Each path below is one point turned by a fixed rotation once a step. After each direction that follows a path, write how fast that rotation turns it, in deg/step (0 if it stays still).
Each turn is a multiple of 5 degrees from 10 to 175, or 0.
Each row of a path follows its step; steps can be skipped.
Rotation 1:
step 0: [ 14  -9  -7  19   3  -6 -18 -17  -4   7  21  -2  21   7   5  27 -17   3
  35  -5   5  -5  18 -33 -16  15  19   6 -25 -24  23  20  -5]
step 1: [ -1 -13 -12  -5  14   0 -18   2 -34  -9  37  -7  -4  -5 -13   1  -2   2
   5   9 -34 -27   6   8   5   8  34  11   8 -31  -5 -30 -12]
step 2: [-23 -17   1  10 -27  -7  23   2 -22  28  -9 -21   6  -4  -2   5  -7  -5
   4  -1  13 -38 -12 -17  34 -11  12  -9  -1 -31 -10 -13  14]
step 3: [ 20   2 -30 -11 -14   3 -26 -16   5   4  -5  -8   7 -15 -12 -10 -16 -19
   9   3   4   0 -18   3  16  23 -22 -25  21 -42 -15  14  22]
step 4: [-10  14   0  22  -9   4 -17 -31  15  22 -14  12 -20  25  -7 -34  -5  15
 -10  16 -16   1 -29  -7  13  24   7  15  26 -14  15  -8  -7]
step 5: [  7  16 -12  14 -40 -14  10  14  17  -1  10  11  -4   6 -24 -15 -14  16
 -44  -3  -5  -3 -22  12  -2  -9  -7 -29 -11  -2  -7  -6 -27]
step 6: [  6 -10  35   9 -21  -8   7   7  23 -17   2  15  -1   8  18  10 -37  23
   4   7  26  -1  -9  12 -21  25 -29  -5  -8 -19  23   8   0]
step 7: [ 32 -17  13  -4 -23 -13 -18  -8   4 -22  -3   5  -6  -2  28 -13  20   0
 -12  25 -20   2  25  35 -10   3   9  14 -10 -14  20 -13 -15]
step 8: [ -3  12  18  34 -18 -33   2  16 -16  -2  -1  -5   8 -28  23  20   2 -12
 -28  12   1   9   3 -25  10 -13  11  34 -18  -9  12  -2  -5]
Directions:
[  8   4   4   1  -5   9   2  -4  -2  -7 -16   1  -6  -5  -8   0  -4   6
  -9  -2   2  -1  -6   3  -9  -7  -2   1   4  -4   8   0   0] -> 35
[ -4   5  -4   0   6  12   6  -7  -3   1   5  -4   1  -2  -7  -5   4  -4
   4  -2   0 -11  -1   0  -3  -2   1   9 -11 -12  -6   7   2] -> 35
[ -8   1   2   9  -8   6  14   0  -7  -2   0   0   4  -8  -4   4  -3  -4
   0  -2   8   6   6   6   4   6   1  -5   5   2  -7   0 -11] -> 110
[  0  -3  -3  -1 -10  -1   6   0 -10  -8   5   3  13   5   5   3  -3   8
   3  -3 -10  -3   5   2 -10   1  -2   6  -4   3   6  -3   4] -> 55
[ 8  1  9  1  2 -2 -2 -1 -8 -5 -3 -2 -2 -1  2  9 -6 -5 -6  6  1 -9 13 -1
  7  1  7  3 -1 -2 -8 -4 11] -> 55
Rotation 2:
step 0: [ 27 -10  -3  17   8  10  22  -2  27   5  27  17  16   7  -7 -16  18  -5
   8  24   6   3  -7 -30  -1  -4  27  -1  11 -14 -31   5  -1]
step 1: [ 17  24   6 -28  28  13  -2   0   2  -8  12  19  11  -3  17  -8  15 -18
  -1  -9 -23 -22  19   0 -27 -33   8   2 -26  -7   5  -7  -3]
step 2: [ 20   2 -11  -8   9   1  14  -3 -32   3  -1   6  30  12  -7 -16  -9   3
  10  13   2 -17  10  -8  -6 -19 -19  -2  51 -13   4 -10 -25]
step 3: [ 32  -7  -4   2  -5  19  -7 -23 -15  -1 -15   4   7 -16   8 -13  -6 -13
   4  21  19  22  15  -8 -34 -14  28 -16   0  16 -22  -2  20]
step 4: [ 16  24 -16  22  14   4 -12  11   8  -5   9  -8  14   8 -19 -18  -1 -30
 -19  13  18 -13  26  -4  -7 -17 -14   6 -12  -8  28 -29  10]
step 5: [ 14  11 -11  14   7  37  23  -2 -13  37  15   4  10  -2   1 -25  -7   0
   9 -21  11  24  19  15   0   2   0 -21   6 -22  -3   2 -23]
step 6: [ 49  11  -4   2  11   7  12  -4  15   4  10   5   0   4 -10  18  22   9
   9  10   8  16  14 -47   1  -8  27  14  -6   2  -5 -11  -6]
step 7: [ 24  14  -3 -25  12   0  16   6 -19  30  18   3   8   3   7 -17   9 -16
  -5   7  -9 -18   5   8 -17 -31 -24   9 -33  21  13   3  -7]
step 8: [ 25  -7 -12 -12 -10 -11   8 -23 -37   1   3  -9  31 -12 -10  14 -20  -4
  -4  -9  10  14  18 -10   2 -11  -4  -8  20  -8   3 -21 -36]
Directions:
[  0   6  -1  -7   3  13   1   1   6   0   4   8   3  -1   1   3   4   6
   1  11   1   5  -9   0   8   8  -2  -4  -9 -11   4  -3  -2] -> 65
[ -8  -5  -3   2   2  11  -8  -8  -4  -5  -8  -6   2  -3 -10  -3  -2  -1
   5   5   9  -3   1   6  -3   6  -1  -4   2   6   6 -10   6] -> 60
[ -7   5   7  -4   1  -7   4  -1   2   7   0   4  -1   2   1   1  -4 -14
  -1  -5   0  -7  -2   0  -8   2  -6  -7  -2  -7  14  -7  -4] -> 120
[  2   7  -2  -3  -1  -5  -5   0  -8  -2  -5  -5  -5  11  -3 -11   1   2
   0   0  -2  -7   2   9   2   1  -1   9 -12  -9  -6  -4  -5] -> 125
[ -6   3 -10  -2  -4   9   1  11  -6  -5  11  -6   6  -1   4   4  -4   5
  -5  -9  -4  -5   5   7   0   0  -7  -3   5   0   1  -5  -6] -> 120
Rotation 3:
step 0: [  1   1 -11  11   4 -11   8   9  -3  11   2 -19  18   1  13  21  -3 -20
  13  21  17  -5  -5  17  18  48 -39  -9 -19  -3  -2  -1 -11]
step 1: [-30 -22 -34  -4   1   8  22  18  -9  15  10  -4  -6 -14  24   2   0  30
  19  16  -2   2 -22   5  -7  29 -10  -3 -15   4 -17  -6  12]
step 2: [-11  32  -5   0   6  17  20   5  16  16  15  -5  -9 -13  22  -3  -4  23
   6  21 -16   3  -8 -21 -26  13  27  30   5 -14 -12  11  -1]
step 3: [ -8  31   8   0 -28  21   3 -15  11   7  17  -5 -28   0 -18  -9 -24   6
  -8   6  19   1  11 -13  15   2   2   5   0 -38 -14  22 -19]
step 4: [-15 -11  23 -25  -7  -9  19   7  -6   0   4   4 -27 -13 -43 -24   5  -7
  -6   4  -1 -16  31   2  21  13   0 -11 -16 -18  -3   1  -2]
step 5: [  2  -9  18 -20 -12   7   6  16  12   5  13 -15  12   1 -20 -23  12 -31
  22  -1 -19   0   3  12  10  27   9  16  -5  -1  24 -38  10]
step 6: [ -6  -9 -21 -16   5  27 -20  -7  31  27  13 -10  -9  13  -2  -9   3  -2
  21  -3   5  -8 -10  37   4 -13 -15  18  10   7  16 -16  22]
step 7: [  1  16 -26  -4  25   4   1 -24  37  17 -32   2 -14   8 -24   5   4   5
  -2  13 -14 -26 -19  18 -11  -7   9  -6  -8   6  -3  12   8]
step 8: [ -3  13 -27   3 -27  11 -10 -25   7 -14 -27   9  -2  19 -35  12  -2  -8
  -3  -1 -11  10   1  -9 -15  25  22 -12  -2  11 -25  -6 -12]
Directions:
[-6 -7  4  0  3  8 -1 -2  7  1  3  5  0 -2 12  2 -7  2  4  0 -3 -6 -9  1
 11 -4 12  8 -1 10  2  3 -2] -> 80
[ -9  10  13   2   0   3   1   5 -14   2   5  -4   2   5  -4  -3  -4  10
   8   6   4   0   0  -7   1  -4   7  -6   1  -2   0   2   4] -> 45
[ -7   6   2  12   7   9   1  -4   4  -3  -6   1   1  -3  -7   2  -2  -2
  -9  -1   0   6  12   4   6  -4   3  -4  -8   0  -5  -2 -10] -> 80
[ 1  5 -3  1  4 -1 -9 -9 -8  5 -5 12 -1 10 -1 -5 11 -8  1 -6 -3  3 -5  1
  3 -1  6 -8  5  8  3  1  2] -> 25
[ -2  10  -9   2  -7  -2  -4   0  -2   1  -6   5  -4  -5   5   0  -8   6
 -10  -3  -3 -10   1 -12   1   4   6   2   5  -2  -8  -7   4] -> 60
[ -1   7   5   3  -3   5  -7   6   3  -4   3   4  -1  -1   4   2   2  -7
   7   0   4   8   9   0 -14   3   5  13   8   6   0  -6   0] -> 110
[ -2  -8  -1   2  -1   4   2   6  -9  14 -11  -1   3  -3   4  -3  -1  -9
   2   4  -2   3  -1  -5  -1  -2  -3   5   7  -5  -8   8 -10] -> 35
Rotation 4:
step 0: [ 13  -4  18  -6  30  -9  -8  -8   7  14   8   9  17 -10   0  27  -9  31
  22  -6  -3  -8  21  -4 -12   2   0 -27   6   8 -11 -18 -17]
step 1: [  0 -11   9  26   9  -9  17 -25  18  13  -7  18 -16   1  11  10  12   7
  -3  24 -27  19  11 -14   5  -5 -18  12  -5   7 -17 -14   1]
step 2: [ 14  -4   1 -11  13 -39  12  18   0   3  20  16  -7   2   7   8  13   2
   3  -9 -15  17  12  -5   3  24 -13  24  21 -12  22   2  -9]
step 3: [ -2  -3  -7   4  12 -37  -3  -9  10 -21   6   5  10  -8 -18   7 -19  21
  15   9 -10   5   7 -18 -12   6   1 -25  -8  16  27 -17   9]
step 4: [-16 -10   2   8   2   1  -1  -2 -10  -8 -11  47   4  -2  22   9   8  -2
   8  12  -8  24  -4 -35   5   5  -5 -19   0 -11 -12 -16   3]
step 5: [  8  -2   3   8 -13 -16  -1  -7 -10  16   6  14  14  -4  -7  23  13  19
   0 -34 -26  20   8  14   1  12 -11  -6  15 -11   1 -19 -28]
step 6: [ -9  -4 -19  20  20 -12  17 -16  16  -7   9  13   9   5   1  -1   4  23
 -11  10 -35  -4  -8   1 -31 -11   4   3  17  15  12 -14   4]
step 7: [-24  -3   6  -5  15 -15  11  16  -3   4  20  26 -24  -6   8   8  13  19
  30  19   3   8  -5  -3  -3  -2   0  -7  17 -30   6 -10   7]
step 8: [  7 -10  36  24  -3 -19 -12 -18 -12   4  13  -3   5  11 -16  26 -16   9
   2  15  -5  11  13  -2 -11  16  -3 -20  16 -11  11 -13 -15]
Directions:
[ 8 -7 12 -1  8 -3  9  0  5  6  4 -2  5  6 -1  1  2 -2  5 11 12 -2  7  4
  3  1 -3  5 -4  7 -5  5  1] -> 40
[  0   0  -6  -1   5  -8   4   4   8  -4   8  -3   1  -1  -2  -6   2   0
   1   1 -11  -1 -12  10  -1  -1  -7  16  -5  -4   1   3   0] -> 85
[ -8   2   7   0   1  -2  -1  14  -2   1  -2   2  -3   8   5  -7   3   1
  -7   2  -1   9   2  -2  -1 -17  -5  -1  -6   6   1  -2  -2] -> 135
[ -3   8   5  -2  -4  -6  -6  -2  12   5   2  -8  -4   3   4   0  -9  -3
   5   0  -6  -4   8 -13   1  -3   0   5   6  -5  -6   5   0] -> 45
[ -7  -2   9   1   6  -9  -6   4  -8  -1   2 -11   0  -3  -4  -5   3  -1
  -1 -12   0  -8   5   3  -6   9  -5  -2  -1   3  -5  -6  -6] -> 135
[-5 -7 -1 -2  4  1 -7  0 10 12 -7 10  9 -1 -1 -3  6 -4 -2 -3 -9 -8  6  9
  3 -3  7 -4 -4 -3 -1  2 -3] -> 70
[ -1   2   1  -1   1  -6  -7 -11  -3   0  -2  -6   1   3 -12   4  -6   8
   2  -1  -1   2   0   9  15 -11  -5  -3   2   4   4  -1   2] -> 145
Rotation 5:
step 0: [-12  -7  14   3   2  14  -4  -5  29 -14   5  -1   3  20 -13   1  11  -5
  18  25  22 -23   2   9 -19  -7  28   0   6  12 -16 -14   5]
step 1: [  6 -18   5   5  -8  10 -14  11 -27   7 -11 -19   5 -17   3  21  11  -3
 -13 -28 -12   2  -7   3  23  -9   3  -1  13  31  -5   2 -12]
step 2: [-13  33  -4  -6  -1   3  16 -23  -2 -22   4  -5   2  18  28   1   3  -2
 -26   0   7  -1  -2  -4   3  24   1 -11   8 -22  -2 -20   9]
step 3: [ 12 -14   4  -4  -9  -8  -3  16   0  34   9 -16   2   1 -18  -4  -2 -20
   4  12  14 -22 -14 -14  -1   2   4  26 -11 -17 -23 -10 -14]
step 4: [ -9  11 -19 -21  15   5   9  -5  -2  -3 -24 -21  16   8   1 -13 -20  23
  10  -9 -30   6  -1   4   5 -17  13 -11 -10  20   5  -9  -3]
step 5: [  1   7   4   2 -24   1  -1 -17   2  19  21  28   2 -15   4  -4   2  10
 -13   4   4 -18   2 -23  11  12 -12 -12  -2  11 -16   8  39]
step 6: [ -5 -24  22 -18  -5  16  -1 -14  -8 -16   6  -4  -2  13 -10   2 -15  -5
  22 -20   8   0   7  13  -4 -23 -15  16 -15 -26  -4 -12  -8]
step 7: [ 17  -2 -17 -14  -1  -7   7  14 -19   3  -3  -5 -16   7  12   3  -8  -4
   1  24 -10 -19  -1  36  -7   9   2 -26  15  26 -10  15   2]
step 8: [-17   1   7  -5  16  29   6  -5   8  -1 -19   9  -9 -23   6   7  29  -4
 -11  -6  10 -21 -10  -7  -6  -2   2  19 -10   4  16 -18  26]
Directions:
[ -3  -7   9  -2   3   4   2  15   5   0  -1   2   3   0 -10  -1  -4   2
  -3  -2   4   5   2   7  13   1   2  13  -1  -3  -5  -2   5] -> 135
[  3  -4  -6  -3  -5  -2   6   1   0  -2  11   1  -4  12   4  -7   5  -3
  -2  -3   4   3  -4   5  -2  -2  -4   2  -2 -16  -7   7  -7] -> 100
[ 0  7  6 -9 -5 -1 -9 -1  5  1  5 11 -2  5 -7 -7 -3  6  9 -4 -6  0  8 -3
 -1 -8 -5 -4 -5  5 -5  7  1] -> 55
[-6  1 10 -2  1 -6 -2 -7  9  9 12  2  0 -2 12  6 -4 -6  5  2 -4  3 -2  3
 -5 -1  4 12  3 -4  2 -4  4] -> 120
Rotation 6:
step 0: [ 24  -3 -12   2  11  24  -7   5 -18 -19  -2   8  27  19  -7  21  15   0
  14  10 -12   3  13  -9 -26  -2 -23 -20   9  12 -14 -18  33]
step 1: [ -4 -13 -15 -16   3  28   1  12 -22  -2 -11  10  28  20   9 -10   2  -6
   4  13  31 -14 -25 -12 -21 -16  -7 -13 -19  13  10 -26   6]
step 2: [ -2  17 -27  -3 -22  12  30  20   7 -18  -9   3   9  -1   9  -6   1 -19
 -18  19  29  -5  12 -11   2  13 -28  -9 -13  20  16 -15  -8]
step 3: [  6 -20 -17  11  -4  20  11  13   3 -15 -19 -22  13 -40   6  12  18   1
  -2  11  -8 -14   4  -3   8  12 -26  16  -1  -2  15 -33 -18]
step 4: [-10   3  12  -9  -4  27   5 -25  -8  -2 -30 -16   9 -23  -7  10  28 -27
   0   5   1 -27  -1   8  -2   3  -7 -21  33   1  -7 -21  -9]
step 5: [-44  -4  15  20 -26  15   3  -2 -29   2  -9   5   9  -3  13  -6  16   0
  23   7  14  -7  22  13  -1 -15  -1  -6  29  19  13 -13  -5]
step 6: [-23  16   3 -12  -9  12  10   7  -4 -23  18  10  22  -6  33   9  29  13
  17  18  -2  24   1   3   3  -2 -16   7  20  24 -22   3 -10]
step 7: [-12  -3  10 -17  -4  13  10  14  21  -2   3   6   2  -1   6  -4  23  15
  15  29   7  18 -30  -1 -26  -8 -24  15  23 -25   2 -23  10]
step 8: [-25  -3  -2 -28  -7   0  16  22  19   9 -21   6   4  -3 -11 -10 -21 -21
  12   9   9  13  -6 -33  13 -10 -11   0  37  -4 -11 -24   0]
Directions:
[ -4   0  -6  15   2   6 -12 -12  -1  -5  -2   0  -4  -1   1   5  -5  -6
   4  -8   0  -1   6   0  -5  -8   2   0   6   0  -8  -2   0] -> 70
[ -7   1   7   2   3  -5   6  10  -7  -2   0  -6   1  -1  -3  -7  -5  -8
  -1  -9  10   4   3   5  -4 -10  -1  -4  -5   8  -1   4  -7] -> 100
[ -5   1   8   2   5  -9 -10  -4  12   1   3   9   4  -4  -9  -7   6   4
  -3  -3  -2  -8   3  -6  -1  -1  -2   0 -10   6  -2   1  -1] -> 0
[ -3   6  -1  -1   1   4   3  -3   5  -3   1  -9   4   3   6 -13   1   3
   5   1  -6  11   4  -9  -7  -3  10  -5  -7  -2   0  -7   9] -> 55
[ 5  0 -4  1  2 -8  3  8 13 -4 -6  9 -6 -7 14  4  0  1 -5 -4  8  0 -2 -1
 -3 -6  4 -3 -1 -6 -1 -7 -4] -> 70
Rotation 7:
step 0: [ 18  14  20  -8  24 -12  15 -10  -1 -11 -12  15  27  26  -4  -5   9  -2
  -5 -12  17  21 -32 -12 -17   9  17   7  -4  -9   0 -12  22]
step 1: [-14   2 -14 -28 -15   7 -26  -6 -26   9   9  22  14  23 -10 -10  19   4
   0   9  -2  15  16  -1 -15 -17  12  22  18 -12 -13 -19  -1]
step 2: [  5  -7  -6  -8   3  17 -26  22  -4  19 -11  -8 -17  17 -10  22 -45   7
 -18  -5  13   0  12  13 -24   6   3 -11  11 -10 -16   8   1]
step 3: [  9  14  24  13  17  10  -1  11  31 -10  -4  -7  11  41   7  12  -8  21
   9  -4 -10 -11 -26 -23  -5   4   7  -6  22   0   3 -13  12]
step 4: [  3  -6  16   8 -19  11 -10  -2   0  -5  -4  -4  19   6 -34 -32  31 -10
  -8   5 -11   8   1   4 -27 -13  -5  -1  23  -8   3 -32   8]
step 5: [-15  -6 -13 -25  -2  14 -16  32  18   8   0   2 -21 -12  -7 -13 -11  -6
 -21  24   4  15  -5   3 -19 -22   8 -22  -6  -5 -27   2  -9]
step 6: [ -6   0  20 -12  -2  12  25  29  20  11 -21   3  -7  24   4  18 -19  26
  14  -3  -3  11 -24  15  -4   4 -12  -3  -6  27  12  -9 -15]
step 7: [ 21  13   7 -12   2  29  27 -15  22  -3 -15   3  11  11 -18 -11  31   6
  -9   9 -22  -1  17  -2 -18   9 -11  14 -11   2   9 -13  23]
step 8: [ -4  26 -21 -23  -5  -3  12  23 -14  -4 -18  -2   0 -15   3  -7  12 -13
 -17   9  -4  23  19  15  -2  -8  24 -25  11  -8 -21 -19  19]
Directions:
[  5   2  -4  -8  13   1  -1  -6  15   0   8   6  -3  -2   0  -3  -6  -7
  -5   4   2  -2   1 -11  -2  -4   3   2  -4  -1   4   4   7] -> 155
[  3   1   4  10   4   8   3   0  -5   0  -2  11  11   2   7  -8   8  -1
   8   5   5  -4   6   0 -10  -6   1   1  -1   2   7   4   1] -> 110
[ 7 11  3  3  4  7 -1 -4  6 -5 -8 -4 -2  2 -5 13 -1  0  6  4 -7 -6  9  0
  1 11 -2 -4  4  0  7  3 -3] -> 90
Rotation 8:
step 0: [ -1  36  14  -6 -11  16 -32  22  26 -18 -10   3  -8 -23 -34  -3   2  19
  -7   2  -4 -17  21   5  15  -1 -10  10 -21   8  -2   5  16]
step 1: [ -1 -34 -26  11   5  -2 -21  11  -6 -15  -2 -12 -18  22 -10 -11  26  -4
  -6   5  12  14  -2  11  -7  17   6 -14 -30  34  -7 -20 -11]
step 2: [  9  -4  -4 -34  -3  -9  11  12   8  -2  14   0  -8  -5 -33   2  -2  11
 -20   6   4 -20  23 -36  -7 -29 -20  20  -5  -4 -16 -23 -11]
step 3: [ -1  26  -2  -5 -16 -12 -37  24  10 -17  -5  -5   3   6   1  -3  16  16
 -20   5  -7  17   3   2  15  10  12   7 -43   9 -14  21  23]
step 4: [ 10 -29  -5  -3   7  29  -7  17  -1   3   0  -6 -23  -3 -31 -14  13   2
   1   5  21 -14  20 -11  -7  23 -18 -21 -14  33   7 -22   0]
step 5: [ -8  -3 -31 -17  -9 -12  -1   7  -3  -5 -13   3   7  10 -12   3  20  15
 -32   0  -6   6   5 -19   3 -35  -1  14 -28 -11 -29 -13 -30]
step 6: [ 25  25  27 -22  -4   6 -22  26  -6 -24  23   1 -10  -9 -10   4   3  22
  -5   7  11  -7   3  -5  -1  14 -10   3 -28  23 -11  18  17]
step 7: [-10 -29 -21  14   0  13  -6   9   6   5 -21 -11 -17  14 -19 -11  13   6
 -13 -10  13   5  18 -10   6  18   8 -29 -34  -8 -20 -25  14]
step 8: [ 16  -9  -4 -26  -3  -9   3   5 -14  17  13  16   4  -6  -6   6  25  17
 -33   4  -1  -2  12 -34  -4 -17 -22  17 -18  22   2   2 -34]
Directions:
[ -2   5  -3   0  -3   8   7  -1  11  -1  -6  -2   2   2 -10   5  -2   6
   4  -4  -4  -2   6   1   8  -3  -2  -5   2 -15  -1 -11   4] -> 155
[  0  -6   1   1   4  -7   1  -9   8  -7  -6  -1  13  -6  -6   2  -3   9
 -11  -3   2  -2  -2  -7   0  -2  -2   2   6   2  -3  10  -3] -> 125
[11 12 -6  8 -8 -3 -3  1  5 -7  2 -2 -7 -6  4  6 -1  2 -2  9  0  4  0  3
  6  7 -5 -8  5  0  0  8 -5] -> 125
[  0  -1   6  -1   1 -16   7  -6   3   1  13  -1  -6   4  -1   3  -3   0
  -3   1   3   4   5  -6   0   6   6  -2  -3  -6  -5  -2  13] -> 85
[12 -3 -2  3 -3  2 -1 -1  1 -1 -6  6  5 -5 -4  0  6  1  5  0  7 -7 -2  2
 -1  8 20  0  2  3  0 -6  5] -> 120
